In the rows, zero is written as 128.
Named turns come first, each shown by rows before and after it. Which turns, in which order, take the first row of each pair that follows to the second? Write the first one first, as in the answered first pair.
timob:
[105 149 167 128 137 139 123  87 171 142 122 111 149 140 113 127 127 115
 131 125 144 113]  ->  [ 98 117 157 120 134 120 125 104 171 149 125 113 135 152 112 129 135 145
 116 129 163 104]
[146  97 119 130 120 115 136 142 100 113 139 150 129 162 103 121 143 167
 107 114 142 137]  ->  [163 142 122 129 117 139 138 123  75 115 140 156 134 159 104 122 142 133
 131 120 117 129]
[152 160 103 119 139 106 134 150 105 122 127 142 128 119 115 157 111 154
 133 113 121 116]  ->  [149 171 113 128 148 115 131 141 117 114 122 136 140 108 115 156 102 140
 137 104 114 129]
fizar:
[112 159 130  81 147 123 128 124 156 135 167 136 130 121  84 125 121 124
 101 113 116 135]  ->  [109 156 136  81 147 123 129 119 161 134 167 133 126 126  84 122 124 121
 102 117 118 134]
[116 159 151 136 134 139 121 137 168 114 133 135 160 100 112 147 123 138
 131  79 135 111]  ->  [105 137 158 126 131 123 124 138 178 122 137 129 144 120 109 148 140 154
 122  92 157  94]
[145 147 100  95 129 109 134 144 117 130 139 121 121 136 117 153 134 163
 122 133 145  96]  ->  [116 158 150 117 130 141 132  91 145 118 125  99 112 148 130 121 145  97
 143 147 128 120]
[ 93 100 154 119 144 127 131 118 174 154  99 103 145  82 133 140  95 149
 103 102 141 125]  ->  [ 97 109 151 123 145 134 129 117 171 150  98 105 150  75 135 140  90 142
 105  96 133 131]
Rik:
[123 148 153 137 128 154 132  83 130 118 119 119 125 136 137 113 131  76
 149 151 106 136]  ->  [119 149 164 137 145 144 129  83 160 113 114 106 144 121 125 121 117  90
 140 132 124 144]
[ 82  56 149 179 120 120 137 171 189 110 115 122 111 122 152 114  92 124
 121 115 106 201]  ->  [ 87  53 131 181  98 131 142 172 148 119 121 140  87 142 168 103 108 108
 132 139  81 192]
[135 134 135 142 120 133 117 119 128 114 120 125 141 120 128 127 115 116
 151 120 136 140]  ->  [135 130 129 146 119 133 117 124 126 114 121 128 141 119 129 126 116 119
 149 118 134 144]
[115 161 123 172 141 166 143 105 179 102 106  83 127  82 131 148  92 114
 122 113 117 162]  ->  [119 141  94 183 132 166 141 129 159 101 107  97 121  77 142 144  89 123
 116 112 102 174]
bivul:
[116 141 146 116 117 144 134 109 146 136 138 154  97 125 124 120 137 101
 161 159  92 127]  ->  [125 152 141 116 118 147 134 111 140 135 139 157 107 116 120 127 128 100
 164 153  87 125]
[111  92 125 126 132 123 140 144 132 126 130 122 108 142 133 131 134 144
 126 146 135 121]  ->  [129 138 140 109 145 123 140 128 137 129 130 116 133 129 112 151 125 142
 136 133 145 102]
[128 156 141 157 125 149 126 103 127 114 118 134 142 129 137 116 133  75
 150 141  95 143]  ->  [117 139 142 161 121 146 125 103 129 114 118 134 130 138 144 108 138  75
 146 148  97 147]
Razo:
[127 160 141 113 108 158 166 112 124 175  97 112 111 193 102 140 118 160
 123 156 116  80]  ->  [ 94 117 158 133 125 145 158 118 181 159  84  90 121 177 102 129 105 174
 100 135 139 119]
[136 117 128 108 113 140  92 134 110 182 119 134 105 148 125 101 162 152
 122 164 139 148]  ->  [121 102 135 129 127 140  83 137 146 166 107 123 124 126 126  96 142 153
 111 141 140 185]
[107 118 136 120 143 117 126 125 126 130 141 129 125 131 126 141 129 163
 125 123 155 102]  ->  [107 125 135 136 152 126 121 126 138 117 133 126 144 107 128 140 111 153
 126 103 142 128]
[137 147 138 111 159 100 142 136 154 113 136 119 148  85  99 160 117 175
 110 100 155 155]  ->  [162 185 126 106 150 116 145 133 117 118 142 133 150  83  99 167 116 157
 129 105 129 138]

Each pair is two turns apart.
[158 149 125 119 124 140 130 121  98 142 138 126 124 112 123 143 116 124
 139 148 124 101]  ->  [152 151 139 115 126 139 131 110 110 142 138 117 123 116 119 143 121 120
 141 152 131  98] | timob, Razo
[116 132 102 110 125 129 143 133 114 107 148 138 123 116 127 116 131 160
 139 141 115 148]  ->  [103 120 117 107 126 123 144 124 129 109 148 129 114 127 127 109 140 159
 135 149 129 144] | Rik, Razo
[117 133 160 146 145 140 119 118 176 114 122 112 152 113 131 133 113 122
 121 106 140 160]  ->  [114 130 156 157 135 153 120 114 162 111 121 118 142 120 144 119 119 101
 130 115 120 170] | timob, fizar
[131 168 136 125 121 142 139 147 153 151 134 113 149 100 121 135 118  90
 108 124 112 147]  ->  [130 128 115 108 108 113 143 173 138 169 145 124 124 124 122 140 137 132
  90 141 138 123] | timob, timob
[157 165 188 105 107 141 148 107 122 101 132 130 130 158 120 143 146 123
 147  86 113  98]  ->  [155 132 151 142 114 147 138 144 125  81 123 141 148 122 138 134 114 132
 131  56  88 156] | timob, bivul
[126 128 111 153 133 123 155 122 128 170  99 121 125 119 137 114 136 131
 131 127 119 136]  ->  [126 126 110 151 131 120 156 122 127 173 102 122 121 124 136 116 141 132
 130 131 122 130] | Razo, Razo
[139 134  71 111 117 107 136 174  78 136 130 137 147 105 110 152 129 177
 114 114 126 106]  ->  [129 163 103 139 139 132 127 147 120 109 112 116 183  69 108 144 100 136
 123  84 108 150] | timob, timob
[148 130  95 122 145 115 125 152 121 128 131 144 151 113 127 143 121 168
 120 109 133 124]  ->  [124  93 101 126 124 113 127 144 113 137 134 143 111 151 144 118 152 155
 120 143 132 119] | bivul, Rik
[137 147 147 175 123 167 128 134 122 124 123 112  90 167 149 144 146  73
 151 157  78 107]  ->  [102  71 147 180 133 129 123 162 174 119 117  97  86 164 146 141 143 128
 111 144 125 129] | timob, timob
[114  78 139 131 101 110 124 130 126 150 145 124  86 146 150  99 164 150
 126 141 145 129]  ->  [141  91 102 127 104 106 123 162 100 152 150 143 106 121 145 119 142 176
 121 120 137 127] | fizar, fizar
[ 99  90  81 127 133  90  87 169 109 134 114 140 121 113 117 148  99 165
 127 130 120 135]  ->  [ 96  89  89 114 122  86  92 158  98 146 120 140 100 138 117 145 120 164
 131 151 128 109] | timob, Razo
[151 197 152 131 139 152 113  94 125  97 125 137 145 139 125 127 109  68
 138 112  87 152]  ->  [156 136 120  85 139  81 118 153 133 124 142 143 133 153  99 162 119 183
  91 110 165 101] | Rik, fizar
[141 144 135 112 123 130 131 124 105 135 138 130 126 132 128 140 138 125
 141 144 130 107]  ->  [131 120 131 118 117 128 129 128 106 135 138 130 112 141 137 131 144 127
 136 153 128 115] | bivul, bivul
[ 97 109 147 137 117 120 115 107 142 138 136 114 117 155 138 106 144 106
 125 156 149 138]  ->  [141 182 141 117 128 131 117 102 120 141 140 122 151 130 116 136 125 103
 145 138 139 112] | timob, bivul
[124 148 123 148 120 141 120 136 106 125 118 135 137 116 139 120 105  89
 134 119  93 159]  ->  [112  89 104 135 113 106 122 167 109 140 127 140 115 136 139 124 119 142
 106 131 128 145] | timob, timob
[139 121 137 104 122 119 153 105 193 168 106 111  88 135 118 119 115 144
 117  81 174  89]  ->  [177 182 117 111 120 152 154 101 150 163 106 130 112 110 120 127  95 108
 144  69 127  93] | Razo, Razo
[138 182 163 108 149 133 131 111 144 151 134  97 166 106 100 137 128 125
 160 127 125  78]  ->  [122  87  89 158 136 129 121 184 125 136 128 124 153  87 141 113 106 156
 125 111  93 151] | Rik, bivul
[119 139 158 136 143 139 135 111 157 120 135 125 137 143 113 110 146  92
 131 134 138 126]  ->  [156 151 110 123 143 127 136 155 122 127 143 149 156 119 103 138 125 134
 123 113 136 113] | Razo, fizar
[119 136 150 139 149 119 128 135 169 110 123 110 161 106 113 136  99 137
 121 106 135 163]  ->  [154 170 110 135 124 142 132 145  93 120 133 143 147 114 126 137 106 115
 145 123  88 141] | bivul, Razo
[128 127  72 159  99 124 107 164  85 124 142 138 123 115 162 147 131 132
  98 136  96 159]  ->  [134 163  89 156  96 144 108 137  76 125 140 134 124 120 159 144 135  99
 118 143  82 149] | Razo, timob
[127 102 126 159 112 126 135 137 132 122 126 141 130  97 143 131 126 147
 122 119 133 160]  ->  [118 104 142 155 100 134 138 115 123 127 128 139 107 122 150 118 149 122
 133 145 129 149] | timob, fizar
[127 104 154  88 127 124 145 124 155 135 102 121  66 155 125 105 147 102
 125 124 165 111]  ->  [134 138 163  96 132 145 145 105 152 127  96 119  80 142 125 104 138  70
 141 117 144 119] | timob, timob
[120 101 126 135 136  88  95  98 104 125 150 125 102 125 148  96 127 139
  81 129 133 147]  ->  [135 147 133 138 134 112  96  78  85 122 149 129 111 120 148  97 123 103
 104 130 104 143] | timob, timob
[107  84 139 125 104  91 139 151 127 133 117 119  95 156 144 117 136 158
 127 172 135 130]  ->  [132 154 136 154 116 138 132 133 112 110 105 127 136 110 148 118 100 100
 156 142  75 167] | Rik, fizar
[135 144 136 106 164  78 132 135 179 124 153 105 145  94  93 154 119 175
 113 109 183  94]  ->  [ 82 107 176 150 150 112 128  91 202 108 137  87 109 126 132  96 144  99
 127 141 151 144] | Rik, fizar
[103 118 146 127 146 125 126 106 173 116 121 125 141 119 126 138 135 134
 115 121 151 137]  ->  [135 146 104 138 137 147 127 125 119 115 123 154 152 101 136 142 119 122
 129 112 107 146] | Rik, Razo
[122 131 140 127 130 136 115  94 133 116 118 121 110 116 135 125 129 114
 140 115 126 140]  ->  [128 131 128 132 131 136 113 106 129 114 117 126 117 104 136 130 120 118
 138 106 120 148] | timob, Razo
[103 146 106 117 102 103 168 106 114 125 137 134 151 104 127 141 121 151
 145 114 130 118]  ->  [ 84 133 129 119  96 104 169  87 127 126 136 123 134 124 132 126 137 135
 146 130 138 118] | Rik, fizar
[119 107  98 118 119 125 122 168 109 138 134 142 109 145 132 114 110 135
 104 128  99 145]  ->  [119 151 145  90 121 127 128 120 119 148 138 124 103 169 113 121 132 112
 124 148 118 102] | Rik, bivul
[125 166 182 104 146 131 123  93 162 129 120 108 117 141 128 122 133  93
 148 145 122 110]  ->  [149 193 158 105 155 136 121 111 148 124 121 118 145 109 120 139 108 102
 150 121 108 117] | Rik, Razo
[ 90 117 148 164 160 147 154 156 145 115  83 142 170 112 138  88 106 127
 163 132 102 158]  ->  [ 94 118 149 143 133 146 164 143 107 135  96 152 128 160 146  80 145 116
 176 176 100 115] | Razo, bivul
[120 154 162 126 105 169 157  43 129 129 112 131 108 102 105 123 153  84
 134 155 143 127]  ->  [129 128 127 110  84 152 163  72  90 148 126 152  79 125 112 129 172 116
 125 176 147 100] | bivul, Razo
[118 108 154 123 139 105 131  90 208 119 104 104 124 114 110 151 137 139
  88 120 136 121]  ->  [129  65  84 146 114 110 128 144 150 120 111 142 103 112 143 140 131 154
  79 124  95 146] | Rik, Rik
[128 162 126 129  94 124 126  96  86 148 135 131  99 162 143 109 133 104
 158 185 147 120]  ->  [ 89 104 147 142 116  98 118 106 158 135 123 106 107 151 139 102 122 137
 125 162 188 155] | Razo, Rik
[118 100  94 118 139 135 123 147  66  93 147 152 107 120 181 111  86 130
 113 135  99 111]  ->  [105 100 111 136 154 142 117 136 101  76 136 136 128  98 180 105  68 117
 109 115  98 141] | timob, timob
[ 90 101 170 121 129 121 139 113 146 131 159 109 100 187 155 123 149 133
 133 180 163 126]  ->  [159 186 110 133 135 158 136 139  76 121 159 148 151 124 153 154  99 113
 160 140  93 140] | timob, fizar
[120 140 145 126 132 147 123 109 144 116 131 145 154 132 134 107 115 114
 144 147 120 153]  ->  [132 121 118 110 133 121 125 144 136 127 139 155 157 125 123 126 110 166
 124 137 143 137] | Rik, fizar
[136  94 117 121 127 116 141 144 151 155 135 108  99 123 123 129 112 123
 125 112 146 162]  ->  [143 101 109 124 129 119 140 150 145 154 134 111 106 114 122 132 105 123
 125 104 138 165] | fizar, fizar
[115 153 171 118 139 139 130 103 144 127 137 124 133 132 122 129 135 114
 140 125 156 115]  ->  [131 162 145 130 147 146 126 126 136 119 134 133 157 101 122 139 109 123
 136 100 139 134] | timob, fizar
[124 148  94 138 134 165  99 176 102 139 130 129 135 116 155 122 136 120
 111 151 103 127]  ->  [122 165 113 135 133 173 101 155 104 140 129 122 132 124 153 119 144 102
 123 159 101 120] | Razo, timob
[121  88 134 100 128  94 153 130 112 163 142 129  77 177 119 123 183 162
 113 182 168  82]  ->  [169 218 155 108 173 134 146 100 131 135 126 118 174  90  84 159 115 119
 145 114 135 101] | bivul, timob
[ 80  96  92  91 122 118 137 127  99 176 145 121  99 177 105  69 139 151
 142 159 106 131]  ->  [ 63  79  96 120 132 127 131 130 126 158 132 114 112 155 116  55 119 139
 136 140  96 175] | Razo, Rik
[127 134 109 153 116 150 132 141 114 121 118 129 116 119 126 127 120 108
 141 133 108 150]  ->  [129 131 107 141 107 143 136 139 102 131 124 133 101 137 124 128 135 116
 143 148 117 128] | Razo, fizar
[110 116 126 117 111 119 121 138 129 119 147 129 119 133  99 142 128 177
 122 125 140 105]  ->  [125 160 138 113 113 136 123 117 119 119 146 128 130 128  92 147 126 152
 141 124 127  92] | timob, Rik
[129 103 209  43 106  62 137 106 196 165 153  58 125 142  99 141 112 181
  93 111 168  80]  ->  [186 133 129  31  70  78 146 146  79 188 175 115 106 150 116 157 118 185
 113 132 113  43] | Rik, timob
[ 91  90  89 140  91 107 133 160 102 128 130 144  94 141 145 112 160 114
 124 174 142 117]  ->  [ 94 158 138 140 102 136 134 104 118 119 122 124 111 137 134 110 157  55
 156 175 130 111] | Rik, timob
[105 141 179 121 138 145 135 109 160 115 117 105 154 156 108 106 137  92
 143 122 139 137]  ->  [154 146  96 116 130 137 135 177  95 123 129 149 172 125 107 137 110 142
 132  99 114 132] | fizar, Rik
